One vector is turned by the same rotation once a step. Each row is the vector after some number of steps, and that number follows the row.
The counts run from 0 to 199.
[-0.068 0.405 -1.276 3.368 -2.548 1.034 -1.633 -1.855 1.171 0.985 -2.699 -2.414 -4.064 -1.804 -1.766 0.412 1.897 0.439 -0.663 0.814 0.915 1.502 0.341 2.394 -2.665 0.666 2.057 -2.152 1.453 0.295 0.159 1.115 0.749 1.207 1.397 2.828 1.195 0.476 0.549 -3.425 -2.055 0.259 -1.314 2.133 -1.576 -1.685 -2.067 0.186 -0.888 -1.572 0.626 2.888 0.544 -3.715 0.550 2.076 4.110 2.896 4.015 -1.369 -4.357 2.482 -5.249 -0.619]	167
[-1.755 0.883 -1.177 2.543 -4.670 -0.933 -2.754 -3.215 -0.770 0.179 0.411 -3.795 -3.919 -1.762 -1.278 2.013 0.457 -0.184 -1.539 -0.078 1.247 2.111 0.747 1.333 -1.109 0.521 1.127 -1.696 0.966 0.689 -0.096 0.470 -0.380 0.057 0.421 1.984 1.013 -0.613 0.309 -4.009 -2.236 -0.834 -0.256 3.344 -0.836 -2.403 -0.380 -0.236 -0.156 -2.036 1.046 2.650 0.562 -5.135 -1.627 1.598 3.533 2.591 2.527 -0.563 -2.708 3.283 -4.348 0.683]	138
[-1.329 -0.700 -2.949 0.037 -4.354 -1.396 -1.657 -2.973 -0.740 -0.780 -2.898 -2.498 -2.275 -0.418 -1.241 0.880 -1.157 -3.477 -0.582 -0.055 -0.281 1.577 -0.063 1.303 -0.422 1.571 2.414 -3.527 -0.093 0.466 1.325 1.093 -0.202 0.509 1.263 2.347 1.162 0.154 -1.413 -3.755 -1.327 0.176 -0.926 3.596 -3.002 -0.929 -1.986 -1.437 0.157 -1.197 2.639 2.402 0.336 -4.323 -1.825 0.250 3.261 4.012 2.512 -1.033 -3.485 3.629 -2.892 1.232]	113
[-1.101 -0.651 -2.143 1.650 -3.475 0.721 -0.992 -1.165 1.342 -0.084 -3.423 -2.287 -3.057 -0.910 -1.485 0.649 1.485 -1.108 -0.942 -0.728 0.128 1.593 1.624 2.905 -1.482 0.008 2.479 -2.797 1.289 -0.659 1.275 1.328 0.747 -0.097 1.507 2.181 1.485 1.277 -0.409 -2.365 -1.336 1.221 -1.463 2.065 -3.185 -2.215 -3.285 -0.825 -0.800 -0.978 1.386 4.804 1.354 -2.705 1.278 1.929 2.566 3.545 4.240 -1.990 -3.901 1.984 -4.156 0.937]	160
[-1.284 -0.945 -3.699 2.395 -3.640 -1.283 -2.146 -1.950 0.274 -0.458 -2.133 -3.184 -2.345 -2.815 -1.669 0.694 1.047 -0.522 -0.261 -0.467 1.726 2.488 1.975 1.296 -1.799 0.066 2.710 -2.064 0.011 0.545 0.770 2.082 0.965 0.633 -0.288 2.596 1.370 0.399 -1.438 -1.205 -1.582 0.316 -2.195 3.596 -2.969 -3.532 -1.691 -1.035 -1.172 -2.372 0.903 2.974 0.596 -3.347 -0.368 3.512 3.045 1.999 3.487 -1.680 -3.085 0.964 -3.623 -0.073]	128
[-0.578 0.822 -2.036 1.547 -3.785 1.191 -2.253 -1.950 0.778 0.510 -3.725 -2.003 -3.006 -2.159 -1.057 0.479 1.544 -1.476 -0.322 0.705 0.435 1.600 0.861 3.735 -1.214 -0.558 1.916 -3.833 1.162 -0.073 1.515 0.917 0.892 -0.196 0.849 4.108 0.707 0.477 0.855 -2.599 -0.616 1.464 -0.443 2.861 -3.268 -0.374 -2.636 0.748 -0.653 -2.385 2.073 4.170 1.147 -2.449 0.719 2.144 3.401 2.659 3.187 -0.946 -3.558 2.529 -2.964 0.684]	162
[-1.894 0.193 -1.808 1.776 -5.157 -1.537 -2.032 -3.445 -0.414 -0.256 -0.206 -4.040 -3.155 -1.804 -1.218 2.025 -0.070 0.021 -1.320 0.200 0.612 2.723 0.702 1.355 -0.368 0.087 0.707 -2.132 0.252 0.052 -0.484 1.247 -0.181 0.226 0.447 2.020 0.649 -0.260 -0.547 -3.320 -1.807 -1.161 -0.269 3.971 -0.968 -2.520 -0.222 0.034 -0.603 -2.057 1.499 1.974 0.509 -5.828 -1.961 2.440 4.131 2.305 3.294 -0.089 -2.557 2.674 -3.989 0.695]	139
[-1.610 0.678 -1.355 1.304 -4.429 -2.028 -1.470 -1.670 0.341 0.083 -1.371 -4.555 -2.656 -1.639 -2.229 2.146 0.085 -0.606 -2.348 -0.371 0.906 2.731 2.434 2.816 -0.109 -0.785 1.188 -3.467 0.794 -0.994 0.574 0.696 -0.496 -0.969 0.355 2.075 0.335 -0.201 -0.064 -3.720 -0.587 0.256 -1.281 3.233 -1.932 -2.840 -1.883 0.658 -1.245 -1.249 1.402 4.341 1.274 -1.991 -1.019 2.591 1.981 1.763 3.766 -1.371 -3.001 1.395 -3.595 2.351]	8
[-1.626 1.683 -0.928 2.496 -2.240 -0.569 -1.293 -1.950 -0.041 1.184 -1.061 -1.949 -4.106 -1.216 -1.911 1.583 0.227 -1.455 -0.911 1.119 1.070 0.879 1.384 2.525 -0.318 0.526 3.018 -4.354 0.752 0.675 0.855 1.532 -0.098 -0.778 1.602 2.978 0.340 0.845 -1.166 -4.901 -0.998 -0.416 -1.480 3.276 -2.235 -2.176 -2.445 0.384 1.208 -2.577 1.935 3.534 0.675 -0.356 -2.282 2.854 3.024 2.230 3.092 -1.693 -3.447 2.124 -3.372 1.594]	38
[-2.583 -0.157 -2.261 1.376 -3.176 -0.760 -0.585 -1.730 1.754 -0.057 -2.549 -2.944 -3.999 -0.912 -1.621 1.753 -0.373 -1.187 -1.407 1.063 -0.587 1.238 2.424 2.660 0.736 -1.550 1.217 -3.735 1.377 -2.368 1.684 -0.484 -0.353 -0.017 0.339 2.464 0.047 0.006 -1.250 -2.630 -0.805 0.905 -1.510 2.888 -3.240 -1.641 -2.025 0.241 0.889 -1.234 0.888 4.265 0.887 -3.387 0.285 2.600 2.021 2.260 4.392 -1.806 -2.223 0.167 -4.720 1.372]	191
[-3.034 1.175 -1.643 1.969 -4.387 -2.074 -2.298 -2.445 -0.139 -0.653 -0.884 -2.801 -3.846 -0.886 -1.422 0.969 0.547 0.134 -1.173 0.105 1.056 2.321 1.937 2.346 -0.625 0.855 1.731 -3.403 1.862 0.047 1.664 0.094 -0.762 -0.370 -0.255 2.225 -0.323 -0.243 -0.481 -2.741 -1.183 1.449 -1.045 4.105 -2.640 -1.925 -0.902 0.281 1.091 -0.961 1.540 4.849 0.262 -2.757 -1.716 2.227 2.403 1.376 4.031 -1.659 -1.932 2.254 -3.468 1.704]	6
[-1.934 0.944 -1.716 3.444 -2.237 0.068 -0.307 -2.305 1.285 0.790 -1.473 -2.042 -4.897 -0.949 -2.028 1.331 0.284 -0.169 -0.339 1.068 1.116 -0.412 1.929 1.808 -0.306 0.388 1.545 -4.206 1.620 0.543 1.570 -0.322 -0.121 0.198 0.069 2.371 0.533 0.459 -0.611 -3.924 -2.075 0.300 -2.104 2.728 -3.438 -3.160 -1.769 1.037 0.686 -2.405 0.052 3.323 1.016 -1.504 -0.130 2.600 3.494 2.555 3.305 -2.740 -3.464 1.487 -4.817 0.687]	42
[-1.988 0.712 -0.716 2.294 -4.037 -2.594 -1.077 -3.647 -0.397 0.554 0.091 -3.384 -3.775 -1.186 -3.430 1.052 -0.433 -0.581 -1.792 0.407 0.605 2.355 1.815 0.951 -1.122 0.398 0.073 -2.355 1.591 0.139 0.981 1.853 -0.950 -0.527 0.638 1.423 0.763 0.319 -1.217 -3.485 -1.854 0.187 -0.652 2.961 -2.169 -3.354 -1.034 -0.658 0.110 -1.705 1.048 3.183 -0.224 -2.393 -0.730 3.911 2.700 2.012 4.263 -0.585 -2.011 2.739 -4.090 2.106]	2
[-0.636 0.488 -0.361 0.556 -4.421 0.156 -2.613 -2.294 0.731 0.374 -2.721 -3.867 -3.305 -1.271 -0.192 1.537 0.825 -0.796 -2.241 0.392 0.276 2.102 0.658 2.672 -1.353 -0.217 1.783 -2.918 0.794 -1.336 -0.432 0.219 0.185 0.605 1.584 3.331 0.420 1.009 0.301 -4.263 -0.713 0.540 -0.607 2.645 -0.781 0.421 -1.538 0.172 -0.136 -0.019 2.499 3.472 0.514 -4.170 -0.971 0.384 3.696 2.293 3.683 0.061 -2.972 2.460 -4.645 0.576]	19
[-2.102 -1.154 -1.718 1.163 -3.080 -0.310 -1.344 -1.886 0.174 -0.511 -2.229 -3.129 -3.462 -0.890 -1.813 2.597 -0.630 -2.772 -2.068 0.849 -0.545 2.283 1.259 0.411 -0.288 -0.820 2.179 -2.081 0.034 -2.216 0.547 0.619 0.620 0.707 1.115 2.838 0.402 1.271 -2.902 -3.031 -0.477 -1.137 -0.731 1.263 -1.080 -2.405 -2.397 -2.228 1.809 -1.930 1.643 3.193 -0.373 -3.961 -0.966 2.122 3.724 3.205 4.661 0.327 -2.640 1.491 -4.345 0.650]	65
[-1.245 -1.257 -2.506 2.238 -3.478 -2.257 -3.029 -2.094 -0.873 -0.907 -1.415 -5.176 -2.219 -2.201 -1.752 2.200 -1.013 -1.625 -2.459 0.400 1.289 1.996 1.845 0.817 -0.275 -1.794 2.367 -2.078 -0.169 -1.368 0.148 0.980 0.888 -0.062 -0.542 3.002 -0.351 -0.106 -0.914 -2.433 -0.398 -0.565 -1.268 2.486 -1.701 -3.118 -1.005 -0.651 0.925 -1.339 0.005 2.540 0.684 -3.449 -1.821 2.207 3.640 1.056 3.631 -0.136 -2.559 0.532 -4.353 0.489]	96
[-0.919 -0.382 -1.023 0.976 -4.218 -0.132 -0.979 -2.324 1.484 0.719 -2.593 -4.831 -3.367 -1.366 -1.315 2.385 0.566 -0.425 -2.770 0.603 -0.534 2.134 1.459 2.791 -0.511 -1.661 -0.024 -2.844 1.030 -2.474 0.240 -0.084 -0.019 0.607 0.284 2.546 0.819 0.124 0.769 -3.095 -0.582 0.345 -0.720 2.333 -1.541 -1.253 -1.806 0.417 -1.313 -0.555 0.911 2.980 1.322 -3.855 0.706 2.675 2.975 2.398 3.858 -0.774 -3.169 1.932 -5.557 1.063]	15
[-1.121 -0.319 -2.272 3.072 -2.052 -0.870 -1.729 -2.919 -0.196 0.217 -3.283 -3.666 -2.903 -1.137 -1.719 0.031 -0.329 -1.070 -0.282 0.466 1.890 -1.127 1.167 0.240 -1.179 0.510 3.261 -3.459 1.431 1.631 0.771 0.688 0.775 0.272 0.268 2.396 1.363 0.795 -0.740 -3.294 -1.037 -0.023 -2.559 3.162 -4.009 -2.909 -1.603 0.959 0.111 -0.020 0.480 2.587 0.850 -1.914 -0.653 0.553 3.579 1.888 2.440 -2.591 -3.818 1.070 -5.325 0.201]	86
[-1.715 0.310 -0.945 2.708 -2.480 -2.254 -1.050 -1.844 0.461 0.330 -1.051 -2.963 -3.988 -0.786 -3.107 1.401 -0.588 -0.274 -2.513 0.862 0.394 1.315 2.435 2.287 0.331 -0.395 0.598 -2.801 2.038 -1.086 0.717 0.567 -0.775 -0.044 1.318 2.317 -0.854 0.515 -1.192 -3.627 -0.804 0.026 -1.702 2.877 -1.852 -2.725 -1.155 0.267 1.487 -0.227 -0.054 3.924 0.070 -3.145 -1.000 2.000 2.590 2.169 5.809 -1.630 -2.240 0.365 -4.546 1.381]	185
[-2.521 -0.032 -1.724 1.430 -4.507 -1.546 -1.103 -1.546 1.178 -0.559 -0.974 -4.106 -3.352 -0.766 -1.465 2.105 0.724 -0.066 -1.604 -0.223 0.403 2.339 2.676 2.143 -0.208 -0.834 1.207 -3.106 0.911 -0.492 0.902 0.137 -0.864 -0.524 0.166 1.701 0.589 -0.013 -0.657 -3.173 -1.528 0.826 -1.456 3.225 -2.902 -3.394 -1.771 0.043 -0.973 -1.108 0.971 4.741 0.767 -2.451 -0.354 2.301 1.519 2.334 3.346 -1.670 -3.142 0.979 -4.746 1.903]	9
[-0.996 1.615 -1.229 1.903 -4.065 -2.245 -2.020 -4.126 -1.811 1.332 -0.908 -2.588 -3.553 -1.947 -2.442 0.581 -0.839 -0.990 -1.350 0.766 1.440 1.237 1.056 1.791 -1.023 0.155 0.412 -3.685 2.299 1.064 1.143 1.499 -0.177 -0.404 0.626 3.159 0.256 0.227 0.458 -3.676 -1.224 0.360 -0.818 4.134 -2.372 -1.377 -0.984 1.361 0.953 -1.834 0.987 2.312 0.266 -2.902 -0.766 3.172 3.169 1.759 4.424 -1.439 -2.225 2.615 -3.024 1.226]	0
[0.173 -0.258 -1.471 2.444 -2.850 0.599 -1.455 -1.792 1.637 1.029 -2.965 -2.579 -3.206 -2.427 -1.201 0.609 1.380 -0.526 -1.079 1.246 0.637 1.607 0.763 2.952 -1.973 -0.679 0.823 -2.240 1.044 -1.145 0.392 1.516 0.996 0.568 1.078 3.341 1.285 0.536 0.419 -2.427 -1.268 0.364 -1.499 2.177 -1.826 -1.596 -2.128 0.467 -1.478 -2.028 1.144 2.346 0.938 -4.085 0.932 3.609 3.625 2.529 3.897 -1.095 -3.774 2.135 -4.871 -0.057]	166
[-2.526 0.924 -1.686 2.430 -3.079 -0.547 -0.957 -1.412 0.665 0.987 -0.873 -2.241 -4.649 -1.139 -1.486 1.620 0.276 -1.354 -0.059 0.768 0.633 1.501 1.690 1.955 -0.358 0.491 2.261 -4.001 0.276 0.175 1.188 1.329 -0.097 -0.470 0.635 2.668 0.829 1.028 -1.592 -4.081 -1.395 -0.641 -1.336 2.817 -2.829 -3.288 -2.529 -0.478 -0.019 -3.179 1.868 3.126 0.264 -0.753 -1.684 3.867 3.081 2.445 2.676 -1.141 -3.057 2.228 -3.428 1.885]	39
[-0.504 -0.413 -2.474 2.759 -1.528 -1.100 -0.368 -1.662 1.063 0.323 -3.049 -2.386 -3.614 -0.032 -1.958 1.034 -0.914 -1.503 -0.908 1.340 0.360 -0.275 0.786 1.408 -1.051 1.702 2.547 -3.071 0.473 0.437 1.161 0.704 0.225 1.750 0.567 2.303 1.054 0.154 -2.208 -3.679 -1.722 -0.466 -2.637 1.704 -2.918 -2.661 -2.133 -0.176 0.493 -1.165 0.603 1.757 0.151 -2.818 -1.267 2.005 4.639 2.281 3.590 -2.633 -4.025 2.847 -5.364 -0.372]	79
[-1.778 0.499 -2.868 2.314 -4.710 -0.230 -2.959 -3.053 -0.992 0.333 -1.155 -3.645 -2.951 -3.191 -1.166 1.181 0.390 -0.873 -0.188 -0.080 1.772 1.696 1.003 1.568 -1.189 -0.504 1.708 -2.933 0.229 0.876 0.473 0.763 0.712 -0.255 -0.709 3.132 1.154 0.071 0.357 -2.290 -1.453 -0.090 -0.577 4.123 -2.485 -2.464 -0.855 0.267 -1.148 -3.207 1.679 2.516 1.162 -3.808 -0.585 2.958 3.455 1.996 1.919 0.161 -2.572 2.269 -3.151 0.669]	132
[-2.892 -0.220 -2.130 1.886 -4.404 -1.291 -1.017 -2.076 1.681 -0.450 -1.797 -3.671 -3.274 -1.259 -0.802 1.124 0.706 0.389 -1.314 -0.067 0.161 2.015 2.314 2.759 0.169 -0.931 0.866 -3.510 1.223 -1.142 1.754 -0.387 -0.121 0.023 -0.430 2.035 0.989 -0.191 -0.744 -2.154 -1.595 1.010 -1.596 3.484 -3.328 -2.076 -1.420 0.004 -0.630 -1.362 0.829 4.455 0.769 -3.502 0.415 1.924 2.032 2.093 3.749 -2.020 -2.545 0.732 -4.864 0.927]	10
[0.392 -0.689 -2.021 2.114 -1.518 -1.256 0.169 -2.055 0.949 0.238 -3.187 -3.102 -2.972 -0.720 -2.497 1.407 -1.597 -2.340 -1.392 1.827 0.323 0.245 0.271 1.843 -0.664 1.024 1.970 -3.244 0.123 -0.196 0.597 1.479 0.106 1.467 0.813 2.761 1.209 -0.011 -1.198 -3.919 -1.549 0.102 -2.410 1.878 -2.147 -2.410 -2.617 -0.366 -0.473 -1.482 0.619 0.910 0.596 -2.338 -1.207 3.207 4.587 2.672 3.638 -2.096 -4.580 2.696 -5.188 0.173]	78
[-0.420 -0.843 -3.152 2.435 -1.956 -1.774 -1.086 -2.534 0.287 0.247 -3.817 -4.305 -2.401 -1.655 -1.827 0.408 -1.200 -1.322 -0.536 1.206 1.257 -0.144 1.153 0.458 -0.871 -1.050 2.662 -3.842 0.760 0.496 0.905 1.597 0.698 0.688 0.276 3.005 1.381 0.641 -1.098 -2.893 -0.615 -0.387 -2.842 3.547 -4.074 -3.497 -2.243 0.914 -0.055 -0.707 -0.062 1.429 0.763 -2.395 -1.259 2.038 3.349 1.634 2.900 -2.316 -3.663 -0.081 -4.955 0.559]	85
[-2.060 0.978 -1.439 2.990 -3.569 -2.418 -1.948 -1.665 0.136 -0.184 -0.578 -2.789 -3.903 -0.799 -2.361 1.185 0.464 0.135 -1.731 0.138 1.354 1.643 2.059 3.019 -0.937 1.203 1.599 -3.446 2.003 0.819 1.143 0.563 -0.774 -0.096 0.534 2.387 -0.642 0.203 -0.274 -2.794 -1.324 1.159 -1.249 3.363 -2.538 -2.269 -1.224 0.436 1.216 -0.366 0.440 5.257 0.583 -2.908 -1.397 1.573 2.699 1.571 4.690 -2.388 -2.727 1.759 -4.284 1.385]	5
[-2.498 0.160 -0.668 0.669 -5.479 -0.264 -1.610 -2.900 1.316 0.030 -1.987 -4.609 -3.482 -1.509 -0.845 2.173 0.434 -0.769 -1.865 0.512 -0.745 2.479 1.445 2.303 -0.547 -1.048 0.210 -3.101 1.366 -2.367 0.704 -0.395 -0.340 0.301 -0.473 2.138 1.611 -0.119 0.387 -3.171 -0.808 0.492 0.057 2.909 -1.947 -1.017 -1.452 0.115 -0.941 -1.837 2.140 3.478 0.396 -3.866 -0.010 2.504 2.985 1.796 3.128 -0.001 -2.566 2.613 -4.799 1.269]	14
[-2.746 -0.496 -1.544 1.699 -3.254 -0.459 -2.281 -2.910 0.433 0.254 -3.706 -4.334 -3.457 -1.698 -0.203 0.724 -0.049 -0.348 -1.214 1.139 0.353 0.051 1.575 0.869 0.414 -1.743 2.207 -3.728 1.214 -0.642 0.703 -0.843 0.706 0.784 0.339 3.147 0.377 0.675 -0.859 -3.708 0.364 -0.023 -1.168 3.591 -3.216 -0.819 -0.966 1.052 0.983 -0.488 1.415 3.391 0.382 -3.887 -1.075 -0.088 2.700 1.710 3.690 -0.885 -2.501 -0.351 -5.440 0.316]	55
[-2.353 0.379 -1.974 1.940 -2.791 -0.922 -0.180 -1.884 1.474 0.762 -1.579 -2.331 -3.960 -1.838 -1.772 1.271 -0.057 -1.268 -0.609 1.475 0.886 0.889 1.680 2.330 0.062 -0.808 1.383 -4.221 0.505 -0.557 1.081 1.680 0.159 -0.519 0.359 2.558 0.629 0.426 -1.715 -3.580 -0.950 -0.605 -1.995 3.184 -3.473 -3.272 -2.303 0.271 -0.694 -3.334 1.091 2.080 0.956 -1.350 -0.989 4.779 2.354 2.329 3.347 -1.615 -2.832 1.252 -3.703 1.812]	40
[-1.753 0.011 -0.440 1.719 -3.421 -0.002 -2.883 -3.369 -0.804 0.557 -3.201 -4.205 -3.752 -1.640 -0.580 1.554 -0.145 -1.248 -1.696 0.730 0.448 -0.758 2.159 0.527 -0.197 -1.644 2.682 -4.043 1.312 -0.578 0.304 -0.864 0.506 -0.004 0.377 3.424 0.204 0.790 0.146 -4.844 0.156 -0.073 -0.657 2.848 -2.983 -1.270 -1.397 0.598 1.209 -0.620 0.875 3.885 0.572 -2.866 -0.872 -0.537 3.167 1.757 2.653 0.079 -2.327 0.390 -5.369 0.711]	56
[-3.386 0.628 -1.218 1.590 -3.971 -1.633 -1.768 -2.382 0.022 -0.070 -1.227 -2.635 -4.438 -0.892 -1.645 1.435 -0.340 -0.755 -1.356 1.308 0.718 1.486 1.747 2.349 0.424 0.560 1.310 -4.031 1.871 -0.488 1.746 -0.357 -0.695 -0.327 0.666 3.232 -1.000 0.271 -1.555 -3.364 -0.952 0.687 -0.790 3.590 -2.549 -1.390 -1.175 0.279 2.115 -0.923 1.982 4.826 0.023 -2.296 -2.023 1.820 3.080 1.231 4.694 -1.059 -1.345 1.681 -3.086 1.514]	187
[-0.769 -0.692 -1.587 1.441 -3.939 -1.478 -0.963 -3.467 -0.067 1.210 -2.292 -2.972 -2.607 -0.792 -2.473 0.173 -0.987 -1.688 -2.047 -0.113 -0.254 0.705 1.547 2.537 -0.112 -1.171 -0.081 -2.640 2.491 -0.462 1.616 0.638 -0.313 -0.723 2.132 2.160 0.284 0.102 -0.031 -3.541 -1.449 0.762 -0.831 3.172 -3.045 -1.406 -1.234 0.574 0.916 0.069 0.199 3.380 1.099 -4.782 0.773 0.388 2.445 3.441 4.713 -1.925 -2.973 1.124 -4.151 1.200]	148
